In the rows, 128 means zero.
Named turns come first, each shown by rows before and after it. Which turns, in which order, take the first row of each pair that follows to the second? Write the first one first, as in the answered first pair.
Vuma (before |-> after):
[105 134 135 139 129 108 135 102 101 127 114 129 110  98 121 120] |-> [118 142 121 110 124 132 149 110 110 132 130 135 129  83 136 133]
[136 165  81 100 130 117 109 183 136 140 141 162 129 137 159 166] |-> [136 145 130 138 171 104  85 170 153 108 119 140 120 146 170  95]
[136 128 171 127 161 143 121 117 142  92 126 108 145 101 163  89] |-> [ 94 132 121 164 113  82 129 102  88 135 122 119 111 129  80 142]
[104 124 144 143 141 119 117  90 107 145 121 138 121 111  91 125] |-> [122 134 129 100 134 154 130 104 124 149 136 149 141  84 117 154]
luso (before |-> after):
[130 187 118 125 121 139 128 126 139  94 171 165  74  55 141 172] |-> [157 150  95  82 123 141 116 168 177 116 190 150 102 112 108 175]
[148 120 119  93 118 144 133 194 159  94 160 152 146 160 157 137] |-> [112  84 148  92 140 105 125 134 127 176 128 143 134 154  65 130]
[112 103 148 122 154 104 111  93 123 195 135 116 120 123  86 152] |-> [108 157 144 165 141 131 130  84 107 123 134 134 100  75 179 147]
[115 131 150 146 127 141 151 120 112 120 115 144 125 120 139 125] |-> [135 135 138 128 125 152 140 155 128 112 132 142 141 144 149 130]
nev (before |-> after):
[144 155 134 114 128 159 138 113 129 130 148 139 131 106 156 150] |-> [145 149 131 116 130 159 134 117 124 128 149 136 127 113 166 147]
[116 118 123 114 116 133 131 131 135 149 133 122 146 111 116 137] |-> [111 122 129 121 115 132 131 124 131 155 130 124 144 103 121 138]
[138  99 143  53 122 110 103 113 131 194 109 170 147 117  72 174] |-> [117 110 160  77 127 108 108  80 117 191  99 172 135  87  85 166]
[133 143 132 132 120 127 129 148  91  99 117 141 125 141 123 109] |-> [136 144 133 129 121 132 126 148  90 103 119 142 126 148 120 107]
loze (before |-> after):
[154 115 160  68 175 151 114 124 169 163 123 115 161  93 137  98] |-> [143  98 133  66 162 118 105 144 155 187 127 111 152 145  77 116]
[123 151 138 162 154 135 127 126 148  66 104 132 121 117 191  94] |-> [141 125 147 133 180 141 110 139 183  84 110 123 138 140 172  82]
[127 121 151 132 153 126 123 107 136 126 108 139 129 123 141 140] |-> [133 116 151 130 149 121 120 114 143 132 106 134 130 127 136 134]
[106 131 135 175 171 137 144  75 134 156 106 134 110  75 138 132] |-> [116 119 149 153 186 146 134  87 153 167 103 125 125  78 139 115]
Pairs:
(2 to 3 turns a pair)
[121 138 154  93 142 154 141 101 136 142 129 122 141  94 151 140] |-> [ 99 144 124 162 107 102 133 110 103 107 127 121 101 138 132 146]
Vuma luso Vuma
[ 74 132 118 136 102 104 105 126 108 137 125 116 107 116 122 177] |-> [111 108 127  80 128 136 102 159 160 146 142 101 142 140 126 157]
Vuma loze loze
[161 161 150 108 160 171 126 106 138 105 116 119 130  83 190 132] |-> [173 117 110  66 146 134 114 156 151 157 132 111 148 170  94 158]
luso loze
[148 133 130 141  85 122 113 105 120 134  96 143 117  94 124 159] |-> [153 110 151 148 107 105  96 104 124 140  86 125 117 123  99 132]
Vuma loze Vuma
[114 180 139 166 129 137 133 100 111  96 135 141 115  66 184 133] |-> [ 98 141 143 188 139  77 115  88  96 132 118 128 100 113  93 125]
loze Vuma
[127 178  67 164  78 118 142 169  89  46 151 155 108 127 171 155] |-> [161  80 147  44 168 127 105 154 160 173 143 117 172 164  68 109]
loze loze luso
[116 169  89  58  84 162 186 130  93 147 120 159 138 109 135 174] |-> [ 79 148 107 144  95  85 167 103  61 142  92 143  92 154  71 138]
Vuma Vuma
[183 114 109  51 142 150 158 172 158 152 150 154 169 161 139 154] |-> [144  87 181 121 200  96 131 100 141 161  99 126 142 156  99  68]
loze Vuma luso
[167 113 164 117 154 177 117 133 192 104 125 122 145  88 204  87] |-> [131  74 187 128 173 117 107  80 163 178  99 113 128  98 102  83]
loze luso
[107 162  82 203 110 100 143 100 112 108 110 121 101 126 130 168] |-> [172 130  97 110 147 164 131 159 192 121 138 107 172 147 162 144]
luso luso Vuma
[119 115 130 114 109 129 136 142 127 176 115 119 154 137  81 146] |-> [113 136 154 118 121 158 142 112 125 163 108 125 153  84 129 132]
nev nev Vuma
[127 127 161 116 155 148 126 103 137 131 115 127 127  95 155  99] |-> [148 125 101 104 112 140 125 169 143 118 146 125 135 166 129 140]
Vuma luso luso
[110 101 114 173 114  60 100 161 111 133 124 110 106 225  66 119] |-> [132 173  73  88  71 164 158 154 111 128 158 157 143 101 179 207]
luso Vuma
[116 153 108 131 108 169 134 116 140 108 136 144 116  71 166 134] |-> [117 133 122 174 126 133 118 133 154  72 128 122  94 124 155  88]
loze Vuma luso
[114 136  88 103 105 138 161  92 137 196 139 131  94  91 123 204] |-> [131 132 165 153 168 153 132  87 174 113 118 104  91  85 198  96]
luso Vuma
[134 119 103 105  98 130 120 167 150 148 134 133 158 159 108 147] |-> [109 117 166 152 141 114 109 103 136 150 100 119 141 114 111  93]
luso Vuma Vuma
[145  93 182  91 163 137 107 109 152 161 115 104 147 117  88 106] |-> [113 121 140 179 118  80 105 112  98 120 116 112  93 152  79 113]
luso luso Vuma
[146  96  58 157 140 130  90 182 158  88 142 118 116 210 140 120] |-> [ 87 123 110 221 149 100 101  79  98 104  98 131  79 129 139 108]
luso luso
[118 158 106 142 102 130 150 111 103 113 150 134 116 121 141 171] |-> [120 134 112 167 115  99 129 121 114 110 137 121 108 173 107 143]
luso Vuma Vuma
[155 113  94  88 105 142 139 166 141 153 147 110 148 145 117 152] |-> [116 118  99 105 107 116 144 130 111 184 131 117 135 128  85 154]
Vuma luso Vuma
[139 151  66 102  74 153 139 169 123 116 151 149 133 122 136 196] |-> [102 147  82 189  82  84 120 149  90  91 123 134  89 155 104 156]
Vuma Vuma luso
